In the rows, 128 means zero.
One turn or mirror swaps these rows in pairs. Which row does each one swap with?
The rows were stretched afterwards, more along some directions than others.
Suso: [115 129 157 129 104 149 124 146 147 155 114 143 109 134 117 122 129]
Vokov: [121 145 131 122 139 182 128 142 128 121 107 124 108 145  89 151 121]
dez: [158 153 125  94 144 107 105 152 142 170 136 138 118 159 111 166 153]
vume: [150 142 133 121 109 158 117 126 116 115 123 152 123 129 130 123 181]
Vupo: [104 133 146 113 124 155 126 123 138 162 110 146 132 144 148 142 129]
Lizi: [123 114 125 128 125 138 115 150 123 135 118 125 125 144 114 139  92]
liren: [132 155 144 116 128 148 128 118 108 111 124 155 110 138 105 119 152]
puz: [148 136 130 126 105 160 117 130 116 109 118 147 118 120 128 115 176]
pozi: [124 121 125 102 165 136 121 113 119 125 147 184 118 167 115 155 111]
fezi: [ 89 117 153 115 137 121 127 134 113 137 114 168 101 142 134 120 144]
ton: [160 151 104 121 136 137 133 146 144 136 155 131 100 116 106 151 165]
mib: [144 115 117 148 100 190 132 142 111 124 136 119 122 113 133 138 130]
tisa: [148 138 104 117 163 146 117 126 139 148 142 141 128 135 134 158 146]
finaf: [151 139 143 122 125 194 109 141 145 141 139 171 121 158 136 151 116]
Liki: [137 174 132 104 167 178 123 131 164 167 137 107 106 150  96 173 114]
fur: [114 107 138 128 126 176 147 135 128 109 101 138 102 137 122 116 105]
sepom: [111 144 147  95 160 129 124 123 151 162 140 154 105 149 126 153 143]
mak: [147 154 151 109 152 177 155 121 140 149 125 139 123 168 129 135 148]
Duf: [128 134 133 103 111 148 102 145 165 145  79 125 101 125 134 150 138]
fad: [121 132 141  94 137 123 114 136 144 170 129 118 111 146 131 153 161]
ravin: [163 152 113 123 154 187 121 140 152 133 134 142 115 146 109 155 105]
mugor: [121 122 123 120 123 111 101 152 116 137 132 162 129 146 102 141 120]
gug: [151 128 144 145 103 216 108 131 126 125 117 117 126 124 138 138 123]
rofo: [159 117 122 135 105 165 146 133 136 125 133 133  95 156 120 133 129]
rova: [150 128 117 140 107 188 136 142 121 136 134 111 119 114 138 139 141]
Dofe: [116 113 136 115 124 126 124 138 128 109 103 153 125 143 121 116 133]
met: [152 127 121 120 122 140 111 145 134 150 143 115 105 143  88 162 154]
Kogoz: [129 135 111 129 120 142 154 155 126 140 142 126 117 103 124 129 154]
suliv: [141 123 112 140 105 176 139 147 118 123 123 112 122 106 137 132 141]
Kog: [ 99 106 130 109 119 126 132 145 136 164 123 112  96 137  96 151 103]
gimub: [156 138 109 116 147 161 124 118 143 168 155 128 133 168 109 173 131]
Fula: [144 131 120 116 108 152 110 144 136 136 124 127 131 111 132 133 177]
gub: [139 114 115 106 131 150 115 144 140 109  97 140 131 140 139 140 124]
potus: [121 129 141  99 129 147 122 131 143 171 121 100 103 141 129 152 159]
reg: [137 150 115  92 156 168 139 136 146 164 146 136 116 153 124 145 130]
ropek: [148 143 135 121 135 157 101 134 127 127 115 163 156 158 143 130 123]
Rukan: [130 101 104 122 121 108 150 135 112 168 170 130 104 158 124 145 119]
mun: [142 159 105 122 145 169 147 133 129 140 170 114 111 119  69 152 126]
Rugof: [160 127 132 127 150 203  93 101 129  91 112 149 110 160 110 177 103]
Gez: [137 113 149 141 125 185 137 125 122 150 140 115  98 150 120 139 121]
bezub: [149 150 155 132 109 195 107 142 154 164 120 110 121 140 132 153 152]
rupak: [134 148 132 121 160 164 151  98 105 133 165 138 106 155 103 144 124]
Fafel: [128 126 140 132 123 147 131 129 124 128 154 160  90 112 116 124 134]
kibed: [138 140 136 123 108 145 118 124 107 104 115 159 127 126 131 113 175]
susag: [157  95 133 127 121 172 101 124 150 140 117 131  82 154 138 168 103]
laf: [136 113 138 122 112 130 136 126 109 124 121 167 113 152 117 130 159]
zeroz: [151 163 151 123 131 199 119 137 157 161 122 100 122 148 123 153 141]
memov: [154 125 119 133 115 153 137 147 122 151 125 118 104 138 111 142 130]

ropek pairs with gub
met pairs with Gez
Kog pairs with Suso
dez pairs with mak

